(in the rows, 128 means zero)
Each path below is one point turned by a fixed rotation once a step. After each direction that follows a path, write how fast that rotation turns it, in deg/step (0 if it stays still).
Each turn is a multiple of 5 degrees from 10 to 175, or 0.
Rotation 1:
[122 128 127 123 133 114 132 134 127 139 142 127]
[122 131 121 127 127 112 124 134 119 139 130 125]
[129 132 125 128 134 120 117 142 123 139 135 129]
[129 129 129 117 130 115 126 135 126 137 143 131]
[123 124 120 124 127 116 129 132 120 143 136 126]
[122 134 123 132 135 117 124 140 125 140 133 126]
[130 135 129 121 129 112 120 137 122 134 136 131]
[129 122 122 120 129 121 124 135 121 142 140 129]
[119 129 125 128 135 115 131 136 127 141 139 125]
[124 135 124 126 128 110 122 136 120 135 131 127]
[132 128 124 124 131 121 117 140 122 140 138 130]
[125 127 128 121 134 116 130 135 128 139 143 129]
[121 129 121 126 127 111 129 132 119 140 133 125]
[126 133 123 130 134 119 118 142 122 139 132 127]
[130 131 131 119 131 115 123 137 126 135 141 132]
[126 123 121 121 127 116 128 132 120 142 138 128]
[120 131 122 131 136 117 127 138 124 142 134 125]
[127 137 129 124 130 111 120 137 123 134 134 129]
[132 124 123 120 128 120 120 137 120 141 139 131]
[122 126 125 125 135 118 131 136 127 142 141 127]
[121 134 124 127 128 109 126 134 120 137 131 125]
[130 131 123 127 130 120 116 140 120 139 133 130]
[128 128 129 120 133 118 126 137 128 138 144 131]
[122 126 122 123 127 112 130 130 120 140 136 126]
[123 132 121 132 133 118 121 140 122 141 131 126]
[129 135 130 122 132 114 120 139 126 134 138 131]
[129 123 123 118 126 117 126 133 120 141 140 129]
[120 127 121 129 135 118 130 137 125 144 136 124]
[123 137 128 127 131 110 123 137 123 134 133 127]
[132 128 124 121 127 119 117 138 120 139 136 131]
[126 125 126 123 135 120 129 137 128 142 143 128]
[120 132 124 125 129 110 130 132 122 138 134 125]
[127 132 121 128 130 118 117 140 120 140 131 127]
Speeds:
[123 123 125 128 128 128 137 124 129 132 130 125]  95
[131 123 127 125 129 127 130 132 132 123 123 121]  0
[126 131 133 131 136 129 131 132 135 127 132 128]  130
Rotation 2:
[124 122 129 141 119 125 125 135 126 131 144 135]
[124 131 132 131 124 142 124 142 130 140 120 130]
[138 130 132 144 131 126 142 135 124 131 125 131]
[119 140 136 136 132 126 126 133 141 121 128 135]
[129 121 119 142 137 130 123 125 136 137 128 135]
[123 121 131 139 124 135 122 138 120 119 133 138]
[127 129 123 127 127 129 130 150 133 139 124 133]
[133 140 132 144 138 125 127 134 118 129 123 126]
[116 138 124 134 129 125 135 128 134 126 128 144]
[124 125 116 143 135 135 122 131 135 129 134 122]
[126 120 125 133 129 137 126 136 121 119 116 140]
[130 128 120 131 127 116 130 149 130 128 130 129]
[123 142 127 135 135 125 117 132 122 132 116 129]
[120 131 115 140 126 123 139 124 122 130 131 137]
[116 132 120 136 125 139 124 136 134 120 128 119]
[133 119 118 134 132 130 133 134 128 124 110 131]
[126 130 127 135 125 111 124 139 126 115 128 127]
[119 134 117 129 127 121 117 129 130 139 116 131]
[124 128 119 144 121 128 131 124 113 129 130 125]
[115 133 124 128 115 135 134 137 134 122 119 126]
[136 125 120 139 131 123 132 132 134 127 115 116]
[121 128 132 135 123 116 122 125 127 115 118 135]
[120 123 115 132 119 118 120 129 135 139 129 128]
[124 126 128 140 117 135 121 128 114 130 120 121]
[125 129 127 130 113 125 145 136 131 129 120 130]
[129 136 131 140 128 122 125 129 138 126 120 112]
[124 123 129 138 125 122 127 115 132 126 115 140]
[122 118 125 138 114 122 121 131 135 129 138 125]
[127 123 132 131 119 138 121 134 126 137 112 126]
[135 128 134 140 118 118 142 135 124 132 126 128]
[119 142 138 135 125 125 124 128 142 130 122 125]
[130 120 125 145 129 129 131 116 135 136 124 132]
[121 120 136 138 116 133 123 134 132 119 134 132]
Speeds:
[126 127 123 126 122 124 128 124 126 125 123 122]  10
[125 129 126 138 125 127 127 133 130 129 123 130]  0
[129 125 128 125 125 123 121 133 122 132 129 131]  65
Rotation 3:
[124 121 121 134 147 133 125 127 132 118 121 134]
[138 122 122 123 134 117 126 130 146 126 127 120]
[137 131 122 128 136 125 133 119 132 145 127 138]
[129 123 119 136 128 112 122 132 118 132 116 130]
[139 122 139 121 137 120 138 130 117 123 124 127]
[130 120 133 125 133 136 123 131 134 126 112 142]
[126 137 124 117 133 120 127 124 138 120 114 122]
[137 121 117 119 125 128 134 110 128 130 126 132]
[135 127 116 138 132 133 130 130 122 134 113 120]
[128 119 132 138 142 119 137 122 127 118 125 124]
[131 110 133 124 134 128 128 132 140 137 123 127]
[122 135 122 121 146 122 125 128 131 136 121 133]
[137 120 115 120 128 114 122 126 124 123 129 134]
[150 132 127 128 133 131 133 134 123 133 120 130]
[129 127 133 140 131 121 129 123 130 120 112 138]
[129 120 136 117 124 118 133 124 133 130 115 119]
[122 125 123 117 137 136 133 118 122 136 117 134]
[127 121 111 127 134 126 122 130 125 117 118 120]
[145 124 125 127 141 130 138 123 134 123 131 123]
[132 121 123 142 133 127 126 126 141 137 119 135]
[126 129 128 127 135 106 132 127 129 135 122 121]
[133 112 128 118 133 124 130 126 117 136 127 139]
[133 129 125 125 139 130 121 142 123 124 112 130]
[137 130 130 122 135 120 130 120 135 111 124 135]
[139 125 124 123 120 131 129 122 140 137 114 130]
[123 136 121 133 134 122 135 116 121 132 113 126]
[130 107 125 127 127 123 133 123 120 123 123 121]
[133 122 130 125 147 139 133 134 130 133 120 123]
[123 123 121 130 142 121 121 124 141 121 124 135]
[141 126 119 117 130 116 128 127 137 137 128 123]
[137 131 120 134 135 125 130 124 117 139 122 141]
[134 121 130 134 128 113 126 136 120 120 115 126]
[136 123 144 118 136 128 138 126 130 126 120 132]
Speeds:
[135 123 131 122 125 131 132 127 129 132 132 128]  130
[135 132 124 135 124 126 129 124 130 129 129 128]  65
[133 125 129 127 134 126 123 122 127 129 122 127]  0
